One turn or mirror swaps these rows in pairs. Which row does each one swap with?
The rows were stretched afterwards, more along some directions than others.
nirol: [ 1.03  0.41 -1.01  2.76 -0.97 -0.08 -1.15 -0.77  2.01 -2.57 -3.06  0.14
 -1.74  1.23  0.83  1.18  0.23  0.47]
lur: [ 2.18 -0.63  4.57 -1.22 -1.23  3.06  1.98 -2.35 -0.50  0.81 -0.48  2.56
 -0.45 -1.61 -2.18 -0.67 -0.44  2.83]
suzud: [-1.61 -3.09 -2.75  1.83 -1.52 -2.96  1.13  1.20  0.76 -2.29 -2.38 -0.94
 -0.61 -1.46  1.51  2.07  1.11 -2.52]
tisot: [ 0.31 -1.79  4.62  1.01 -0.10  1.19  1.15 -2.61 -0.53 -1.05 -2.48 -0.46
 -1.20  0.82  2.20  3.26  0.11  2.00]
vir: [-1.59 -0.72 -0.65 -0.34 -3.21 -2.76  2.90 -0.28 -0.98  2.83  1.40 -0.78
  3.38 -2.47 -1.99 -2.88 -0.72  0.80]
Nide: [ 1.63  0.02 -0.47  2.35  0.38  0.06 -0.87 -0.13  0.74 -3.33 -3.07  0.47
 -1.36  0.76 -1.39  0.84  1.65 -0.57]
zoli: [ 2.94  0.12  2.39 -0.30 -0.89  2.86  0.54 -2.27 -1.28  1.37  1.68  2.55
 -1.41 -1.70 -1.96 -0.17 -0.29  1.91]
Pugud: [ 0.71 -2.60  4.82  1.68 -0.12  1.30  0.34 -2.66  0.31 -3.15 -2.12 -0.01
 -0.70  1.17  1.93  1.08 -0.73  2.65]
rusa: [ 1.84  0.05  2.85 -0.26 -2.43  1.77  1.34 -4.03 -0.90  1.95  0.95  1.62
 -0.50 -1.53 -1.26 -0.40 -1.18  3.31]
vidi: [-2.44 -1.26 -1.87  0.66 -1.31 -3.38  1.22  3.56  0.16  0.11 -3.30 -2.22
  0.90 -0.77  0.09  1.40  0.02 -2.33]
Diza: [-1.98 -1.38  1.84 -2.48 -2.16 -2.50  3.52  0.77 -1.67  2.53 -0.59 -2.56
  3.81 -2.84 -2.68 -2.74  0.25  0.88]
zikor: [ 1.44  1.75 -0.33  3.05  0.11  0.76 -1.10 -0.64  0.51 -1.13 -2.11  0.47
 -1.20  1.28  0.21  1.68  0.17  0.70]
kizim: [-0.16  0.50  0.69 -0.35  1.54 -1.56 -0.04  3.73  1.53 -0.44 -1.87 -0.67
  1.41  3.56 -1.59 -1.07 -0.36 -2.89]
tono: [-1.45 -1.76  2.93 -2.57 -1.80 -1.39  3.36  1.35 -1.35  1.12  0.19 -1.80
  4.08 -3.17 -2.77 -3.19  0.63 -0.10]
Nemat: [-2.60 -1.74 -3.51  1.98 -1.66 -3.76  1.33  2.61  0.88 -0.74 -1.48 -0.85
  0.00 -0.29  0.33  1.04  0.07 -2.51]
zok: [ 1.57  2.28 -1.21  2.54 -0.90 -0.49 -0.85  1.27  0.66  0.20 -3.20  0.43
 -0.28  2.04  0.01  0.40 -1.13  0.04]
buz: [ 0.17 -2.38  5.68  0.99  0.53  2.02  0.89 -2.43 -0.39 -3.33 -2.08 -1.10
  0.21  0.12  1.49  2.27  0.36  1.89]
bab: [ 2.21  1.05  0.07  3.32 -0.50  0.46 -1.54 -0.17  0.46 -2.32 -2.49 -0.26
 -0.75  1.50  0.29  0.61  0.29  0.58]
Fevag: [-3.13 -1.84  0.91 -2.19 -2.63 -1.95  4.06 -0.87 -2.10  3.02  0.02 -1.02
  3.71 -4.17 -2.24 -1.28 -0.61  0.96]
fopar: [ 1.62 -0.78  4.29  1.12  0.62  0.85  1.13 -3.01 -0.49 -0.54 -2.58 -1.03
 -0.70  0.64  3.45  2.79 -0.62  1.65]
voma: [ 0.19 -1.45  3.48  1.14  0.64  0.33  0.87 -2.86  0.73 -2.42 -2.37 -0.50
 -0.02  0.26  2.71  2.62 -0.34  1.10]
gobig: [ 2.36  0.43  2.61 -0.99 -1.38  2.80  0.00 -1.91 -0.68 -0.32  1.52  2.51
 -0.76 -0.79 -2.50 -2.49 -0.79  1.77]
Vatu: [ 1.93  0.99  0.54  1.80  1.07  0.79 -2.07 -0.03  0.30 -2.45 -1.91 -0.85
 -0.66  0.44  0.02  1.31  1.39 -0.17]
nuv: [-1.22 -0.37  0.71 -1.91 -2.59 -2.12  2.51  0.73 -1.48  3.57  1.30 -1.27
  3.12 -1.94 -3.12 -2.78 -0.66 -0.07]
Zusu: [-2.24 -1.72 -4.20  2.35 -2.65 -4.49  1.04  2.30  2.04  0.08 -2.45  0.04
 -0.26  0.56  0.96  0.80 -1.15 -1.43]
Muvi: [-1.04 -1.23  3.41  0.27  0.86  1.46  1.10 -4.09  0.17 -2.91 -1.30 -0.94
 -0.03 -0.45  2.53  2.12 -1.48  1.54]
Tok: [ 2.40  0.89  3.75 -1.15 -0.67  3.00 -0.05 -2.60 -1.62 -0.10  2.27  1.60
 -0.01 -2.16 -1.43 -1.09 -0.54  2.58]
ter: [-1.76  0.73  0.64 -1.46  1.93 -0.73  0.48  2.44  0.65 -0.40 -0.97 -1.46
  1.89  2.50 -2.21 -1.56 -1.39 -2.43]
Vam: [-1.13  0.47  0.74 -0.18  0.64 -2.15  0.66  3.22  0.74  1.34 -2.09 -1.76
  1.99  4.05 -2.65 -1.37  0.58 -1.83]
latat: [ 1.96 -1.17  1.99 -0.29 -1.01  2.68  1.22 -2.92 -0.36  0.75  0.95  2.39
 -1.20 -2.16 -2.18  0.00  0.24  2.68]
bosu: [ 0.58  0.54  0.38 -0.14  1.57 -1.71  0.56  3.38  0.91  1.12 -2.05 -1.50
  1.00  3.76 -1.17 -0.90  0.13 -2.78]
leleg: [-1.08 -0.49  0.73 -1.30 -2.41 -1.70  2.15  1.15 -1.21  1.80  1.61 -1.59
  3.62 -2.44 -2.57 -3.67 -0.38  0.78]
daf: [-1.78 -1.44 -1.27  1.78 -2.89 -3.96  1.97  3.08 -0.42 -0.51 -3.45 -0.86
  0.84 -0.86  0.60  0.54 -1.43 -1.09]
Bigig: [-1.68 -1.00  0.27  0.38  0.28 -1.79  1.17  3.83  1.98  0.12 -2.26 -0.59
  1.94  4.19 -3.17 -1.54 -0.19 -1.82]
lig: [-1.34 -1.48  1.54 -0.58  1.70 -1.49  0.72  3.72  0.39  0.24 -2.31 -1.60
  2.24  2.93 -3.32 -1.32  0.68 -1.95]
nufo: [-2.34 -1.21 -1.60 -1.38 -2.18 -2.54  2.75 -0.20  0.07  2.34  1.46  0.37
  2.64 -2.11 -3.13 -2.34 -0.15  0.18]
ved: [ 2.64 -0.96  3.94 -0.25 -1.87  2.36  1.37 -3.37 -1.26  0.20  0.48  2.16
 -1.32 -1.97 -1.50 -0.26 -0.82  3.30]
dupu: [-1.14 -0.54  0.92 -1.65 -2.12 -2.62  2.69  1.35 -1.44  2.53  0.54 -1.69
  3.87 -1.77 -3.96 -3.66 -0.06  0.14]
kif: [-2.25 -2.75 -3.51  2.22 -2.14 -4.00  1.74  2.91  0.83 -0.08 -3.01 -0.49
 -0.13 -0.12  0.00  1.50 -0.15 -2.18]
dagul: [ 2.99 -0.15  4.43 -1.54 -0.75  3.05  0.78 -2.10 -1.06  0.27 -0.19  1.46
 -1.35 -1.17 -2.30 -1.00 -0.05  2.85]

nufo is swapped with Tok
leleg is swapped with latat
nuv is swapped with rusa

